In the data rows, the value 128 means zero.
Every row comes from 2 hidden switches, listed from the one that spreads the rows most; 1 means on and 0 means off. The rows also spread widely along 3 other directions, which tell nothing about the switches. All are off in the first row.
Each row in order, then whether each switch is on (1) or off (0), in that order:
c(123, 86, 69, 123, 112, 136, 154, 110, 165, 94, 120, 47, 109, 60,
  107, 77, 105, 163, 168, 150, 131, 160, 83, 70, 102, 145, 117, 119,
  128, 47, 129, 71) 0 0
c(107, 150, 126, 209, 54, 135, 135, 172, 124, 142, 89, 116, 120, 73,
  109, 194, 133, 231, 111, 103, 64, 69, 71, 134, 150, 199, 105, 154,
  144, 107, 56, 148) 0 1
c(89, 215, 208, 251, 27, 145, 122, 233, 68, 207, 63, 151, 138, 98,
  140, 255, 162, 255, 80, 73, 47, 0, 64, 191, 146, 246, 76, 228,
  196, 139, 36, 200) 0 1
c(112, 118, 112, 50, 112, 158, 154, 128, 137, 130, 81, 10, 72, 86,
  113, 115, 104, 163, 219, 162, 171, 131, 9, 94, 83, 138, 87, 145,
  147, 22, 193, 0) 0 0
c(163, 123, 120, 0, 190, 126, 139, 84, 97, 121, 102, 67, 89, 170,
  145, 97, 120, 39, 229, 160, 228, 169, 67, 135, 96, 58, 119, 119,
  115, 94, 249, 0) 1 1
c(149, 111, 117, 188, 122, 102, 127, 117, 171, 87, 171, 175, 138, 114,
  96, 93, 108, 114, 100, 132, 77, 150, 174, 133, 168, 138, 164, 85,
  99, 168, 90, 174) 0 1
c(134, 239, 255, 62, 157, 123, 77, 222, 42, 215, 120, 143, 133, 220,
  163, 255, 150, 88, 152, 115, 161, 43, 83, 230, 94, 136, 99, 212,
  174, 197, 225, 93) 0 0
c(95, 68, 73, 141, 115, 156, 155, 89, 138, 125, 114, 118, 151, 92,
  132, 73, 144, 192, 106, 129, 142, 150, 140, 65, 105, 114, 115, 139,
  144, 70, 81, 156) 1 0
c(149, 158, 190, 119, 178, 115, 95, 151, 124, 123, 167, 166, 143, 191,
  136, 134, 126, 44, 123, 128, 149, 135, 164, 155, 123, 116, 145, 122,
  131, 187, 180, 141) 0 0
c(138, 169, 200, 151, 149, 124, 96, 171, 94, 149, 155, 175, 143, 190,
  147, 170, 150, 81, 111, 115, 127, 95, 173, 176, 121, 120, 127, 151,
  139, 187, 169, 170) 0 0
c(123, 66, 20, 252, 87, 121, 152, 98, 217, 50, 156, 155, 133, 42,
  78, 54, 113, 182, 68, 137, 44, 152, 198, 79, 180, 162, 165, 58,
  91, 136, 12, 214) 0 1
c(93, 94, 96, 255, 95, 135, 126, 114, 141, 137, 160, 210, 195, 111,
  138, 96, 169, 206, 4, 83, 69, 137, 252, 87, 162, 137, 133, 134,
  149, 150, 0, 255) 1 0
c(130, 153, 176, 0, 178, 153, 124, 126, 58, 192, 90, 85, 109, 191,
  168, 155, 161, 100, 187, 145, 223, 124, 69, 147, 72, 78, 82, 177,
  163, 91, 218, 34) 1 0
c(134, 122, 151, 210, 157, 96, 99, 129, 171, 107, 194, 213, 177, 173,
  119, 85, 129, 72, 59, 111, 91, 164, 255, 139, 156, 104, 168, 94,
  111, 220, 109, 239) 0 0
c(107, 112, 116, 85, 142, 144, 141, 108, 95, 149, 110, 97, 121, 143,
  150, 96, 139, 137, 142, 134, 181, 146, 119, 113, 94, 98, 98, 146,
  154, 88, 155, 108) 1 0
c(110, 152, 174, 111, 128, 156, 116, 155, 61, 190, 108, 150, 152, 177,
  174, 178, 182, 166, 104, 112, 147, 86, 118, 135, 101, 119, 88, 203,
  176, 124, 123, 153) 1 0
c(134, 97, 103, 97, 144, 125, 132, 109, 162, 105, 138, 75, 110, 103,
  116, 76, 110, 100, 166, 155, 146, 180, 110, 92, 105, 109, 124, 101,
  124, 98, 164, 80) 0 0
c(138, 65, 88, 202, 176, 83, 106, 90, 198, 55, 231, 194, 173, 147,
  105, 20, 117, 50, 59, 127, 96, 220, 255, 101, 150, 84, 183, 40,
  84, 207, 108, 227) 0 0
c(140, 123, 131, 110, 148, 117, 123, 124, 145, 105, 153, 100, 130, 138,
  123, 101, 124, 82, 142, 142, 145, 158, 135, 122, 122, 113, 131, 118,
  117, 129, 162, 112) 0 0
c(158, 144, 144, 80, 141, 118, 125, 137, 125, 128, 126, 116, 96, 130,
  115, 137, 111, 89, 174, 129, 133, 118, 80, 152, 133, 128, 132, 119,
  122, 136, 173, 67) 0 1
c(105, 142, 172, 147, 125, 152, 127, 140, 68, 178, 118, 160, 158, 171,
  166, 173, 173, 154, 93, 107, 141, 97, 151, 148, 111, 119, 93, 176,
  175, 155, 110, 175) 1 0
c(132, 128, 129, 148, 142, 122, 115, 132, 147, 111, 153, 124, 134, 131,
  131, 100, 124, 108, 115, 129, 123, 160, 159, 124, 119, 137, 128, 113,
  117, 143, 142, 143) 0 0
c(95, 114, 110, 61, 126, 165, 145, 109, 88, 156, 96, 84, 124, 123,
  156, 111, 143, 162, 151, 145, 176, 138, 83, 103, 100, 114, 88, 170,
  155, 59, 149, 78) 1 0
c(90, 116, 113, 151, 121, 159, 142, 115, 103, 146, 104, 137, 154, 131,
  142, 113, 154, 172, 92, 125, 152, 129, 143, 105, 113, 111, 111, 147,
  153, 92, 96, 162) 1 0
c(114, 139, 150, 144, 124, 137, 126, 141, 118, 133, 129, 103, 127, 124,
  127, 143, 124, 146, 140, 126, 132, 111, 108, 112, 118, 143, 107, 147,
  137, 111, 136, 120) 0 0
c(158, 105, 88, 56, 142, 124, 144, 96, 173, 90, 115, 68, 88, 96,
  99, 89, 95, 85, 199, 164, 159, 166, 66, 125, 133, 118, 137, 86,
  96, 91, 169, 33) 0 1
c(127, 70, 92, 118, 177, 126, 118, 69, 155, 104, 166, 164, 148, 160,
  147, 26, 135, 74, 106, 134, 164, 209, 213, 80, 121, 73, 145, 85,
  112, 140, 146, 167) 1 0
c(84, 104, 61, 232, 51, 155, 158, 109, 133, 131, 96, 161, 150, 69,
  132, 137, 156, 253, 53, 95, 68, 81, 142, 101, 159, 172, 119, 148,
  136, 99, 0, 220) 1 1
c(143, 157, 170, 78, 163, 123, 108, 151, 116, 138, 144, 109, 121, 163,
  131, 132, 131, 76, 154, 146, 159, 129, 113, 139, 112, 118, 124, 132,
  127, 138, 193, 91) 0 0
c(128, 136, 137, 128, 128, 124, 126, 112, 110, 143, 120, 181, 146, 146,
  150, 125, 152, 119, 91, 110, 131, 122, 167, 141, 144, 117, 145, 128,
  122, 150, 92, 168) 1 1
c(96, 131, 118, 153, 70, 166, 150, 154, 132, 139, 74, 50, 110, 54,
  122, 161, 132, 247, 152, 141, 102, 78, 32, 87, 96, 178, 81, 171,
  169, 28, 103, 87) 0 0
c(167, 181, 221, 124, 160, 93, 101, 171, 105, 155, 163, 193, 132, 196,
  141, 192, 116, 51, 111, 104, 121, 97, 168, 200, 148, 115, 152, 126,
  109, 234, 163, 148) 0 1
c(149, 185, 192, 94, 150, 101, 108, 166, 106, 143, 143, 155, 124, 184,
  136, 191, 125, 70, 152, 121, 138, 102, 111, 204, 137, 129, 147, 137,
  124, 193, 182, 95) 0 1
c(143, 126, 113, 45, 150, 130, 132, 98, 110, 134, 119, 118, 111, 147,
  143, 108, 129, 99, 167, 130, 180, 149, 110, 148, 123, 87, 132, 120,
  118, 117, 164, 77) 1 1
c(112, 142, 131, 225, 66, 123, 130, 169, 130, 126, 110, 149, 124, 82,
  118, 186, 123, 231, 93, 99, 57, 56, 120, 130, 160, 199, 127, 144,
  131, 128, 40, 172) 0 1
c(84, 45, 1, 255, 47, 154, 166, 84, 220, 69, 128, 84, 138, 0,
  77, 43, 110, 255, 74, 131, 44, 156, 146, 20, 142, 184, 117, 88,
  120, 51, 0, 206) 0 0
c(164, 149, 201, 153, 208, 81, 71, 146, 137, 120, 220, 216, 162, 234,
  136, 102, 120, 0, 72, 126, 139, 174, 255, 183, 145, 70, 185, 88,
  95, 255, 174, 200) 0 0
c(137, 87, 52, 171, 106, 112, 150, 96, 193, 53, 151, 112, 110, 57,
  84, 61, 95, 133, 132, 135, 91, 168, 144, 98, 154, 144, 161, 71,
  99, 123, 92, 136) 0 1
c(173, 106, 88, 49, 167, 94, 131, 88, 181, 67, 141, 99, 92, 111,
  106, 35, 90, 21, 195, 175, 164, 208, 120, 122, 131, 86, 169, 54,
  81, 124, 192, 42) 0 1
c(160, 164, 180, 112, 146, 110, 109, 158, 124, 128, 138, 159, 127, 161,
  128, 161, 112, 74, 138, 118, 121, 116, 132, 177, 144, 133, 144, 119,
  116, 193, 164, 109) 0 1
c(91, 165, 163, 162, 87, 146, 131, 161, 72, 182, 71, 144, 143, 122,
  162, 215, 157, 226, 91, 95, 107, 40, 93, 163, 133, 162, 82, 198,
  168, 122, 56, 188) 1 1
c(114, 112, 84, 144, 71, 137, 150, 137, 159, 114, 93, 74, 83, 59,
  108, 134, 107, 202, 161, 134, 108, 103, 55, 108, 137, 165, 123, 128,
  135, 67, 90, 87) 0 1
c(103, 80, 77, 145, 130, 148, 140, 90, 132, 121, 138, 140, 157, 115,
  141, 65, 136, 172, 88, 123, 139, 155, 176, 83, 128, 107, 121, 121,
  130, 105, 77, 173) 1 0
c(148, 192, 228, 144, 150, 95, 84, 184, 90, 154, 142, 201, 144, 193,
  144, 210, 140, 75, 100, 95, 109, 72, 159, 219, 148, 142, 154, 136,
  131, 219, 151, 162) 0 1
c(159, 70, 42, 95, 177, 102, 136, 38, 168, 68, 179, 165, 146, 128,
  125, 6, 125, 38, 120, 144, 154, 235, 220, 100, 146, 48, 189, 45,
  74, 157, 125, 138) 1 1
c(102, 163, 139, 223, 54, 142, 142, 176, 126, 155, 99, 143, 133, 68,
  114, 215, 139, 243, 100, 105, 53, 46, 94, 141, 147, 211, 117, 171,
  145, 119, 44, 171) 0 1
c(103, 177, 196, 141, 95, 147, 118, 187, 82, 187, 92, 93, 127, 130,
  141, 221, 146, 202, 143, 120, 123, 54, 68, 142, 105, 171, 88, 192,
  173, 106, 140, 114) 0 0
c(142, 134, 101, 127, 113, 122, 133, 130, 160, 106, 128, 118, 112, 106,
  120, 110, 112, 119, 143, 139, 116, 144, 107, 126, 134, 134, 142, 97,
  107, 115, 126, 110) 0 1
c(154, 162, 183, 152, 145, 96, 106, 160, 114, 120, 151, 183, 128, 163,
  126, 171, 114, 83, 107, 109, 103, 104, 160, 175, 153, 140, 157, 128,
  113, 213, 140, 151) 0 1
c(105, 138, 165, 118, 134, 145, 124, 153, 73, 178, 108, 142, 159, 166,
  160, 166, 164, 157, 103, 103, 152, 97, 139, 145, 96, 120, 94, 183,
  170, 126, 131, 153) 1 0
c(109, 37, 9, 132, 101, 155, 168, 65, 200, 67, 117, 24, 96, 17,
  75, 10, 97, 172, 164, 170, 127, 197, 83, 29, 105, 140, 123, 85,
  105, 9, 110, 70) 0 0
c(86, 128, 140, 139, 102, 178, 151, 147, 68, 193, 74, 105, 134, 124,
  162, 179, 166, 232, 123, 114, 142, 74, 80, 115, 106, 143, 65, 204,
  185, 59, 91, 137) 1 0
c(119, 218, 225, 179, 86, 119, 110, 205, 74, 181, 102, 172, 132, 150,
  142, 255, 156, 176, 88, 81, 91, 24, 107, 201, 139, 178, 116, 187,
  155, 188, 96, 166) 0 1
c(115, 172, 178, 31, 112, 161, 131, 176, 74, 179, 57, 24, 82, 117,
  135, 197, 128, 168, 215, 158, 173, 80, 0, 141, 69, 159, 65, 198,
  178, 43, 205, 2) 0 0
c(125, 121, 82, 109, 96, 136, 155, 129, 149, 119, 80, 50, 83, 57,
  107, 136, 109, 175, 186, 138, 118, 111, 36, 113, 124, 160, 105, 126,
  122, 57, 134, 58) 0 1
c(138, 99, 126, 131, 174, 124, 107, 97, 119, 128, 170, 195, 175, 192,
  157, 81, 147, 71, 78, 113, 151, 167, 227, 131, 135, 76, 139, 104,
  129, 173, 135, 197) 1 0
c(152, 130, 100, 52, 131, 119, 144, 111, 145, 105, 114, 76, 83, 103,
  111, 114, 96, 94, 202, 152, 155, 143, 57, 117, 118, 122, 130, 108,
  112, 97, 189, 12) 0 1
c(129, 118, 107, 38, 123, 147, 151, 102, 97, 149, 82, 97, 104, 124,
  140, 125, 130, 123, 163, 148, 180, 120, 69, 128, 109, 115, 112, 140,
  132, 71, 157, 49) 1 1
c(100, 88, 46, 158, 69, 146, 166, 86, 142, 130, 89, 110, 120, 60,
  123, 101, 137, 220, 109, 124, 100, 119, 106, 86, 139, 135, 119, 140,
  130, 59, 46, 139) 1 1
c(151, 134, 152, 148, 176, 107, 97, 128, 155, 108, 183, 186, 150, 171,
  127, 109, 124, 54, 94, 120, 120, 165, 204, 147, 144, 105, 159, 109,
  109, 197, 156, 172) 0 0
c(138, 106, 74, 177, 101, 113, 139, 104, 181, 91, 132, 126, 111, 75,
  101, 87, 104, 140, 121, 131, 83, 145, 131, 105, 161, 145, 159, 92,
  97, 120, 80, 136) 0 1
c(158, 135, 159, 50, 196, 103, 110, 100, 107, 125, 177, 194, 151, 217,
  162, 105, 129, 0, 117, 123, 174, 171, 192, 181, 140, 60, 166, 92,
  102, 204, 187, 132) 1 1
c(162, 99, 69, 66, 137, 126, 145, 89, 175, 73, 131, 72, 95, 86,
  90, 49, 96, 86, 192, 167, 140, 177, 85, 102, 129, 123, 151, 80,
  90, 80, 152, 39) 0 1
c(149, 136, 137, 138, 126, 109, 115, 120, 147, 112, 135, 147, 126, 136,
  111, 136, 104, 91, 133, 124, 112, 132, 143, 159, 142, 133, 152, 106,
  109, 159, 133, 124) 0 1
c(133, 120, 107, 100, 129, 124, 140, 105, 117, 130, 130, 156, 138, 155,
  142, 109, 135, 95, 110, 115, 141, 139, 149, 139, 132, 103, 139, 119,
  115, 137, 128, 136) 1 1
c(191, 159, 175, 13, 207, 87, 98, 119, 120, 98, 163, 141, 93, 199,
  119, 117, 98, 0, 186, 147, 193, 165, 127, 169, 135, 66, 171, 79,
  79, 197, 252, 43) 0 1
c(125, 103, 105, 171, 115, 120, 124, 130, 151, 106, 144, 115, 141, 107,
  120, 97, 115, 141, 118, 131, 109, 141, 137, 101, 134, 136, 122, 115,
  129, 120, 112, 145) 0 0
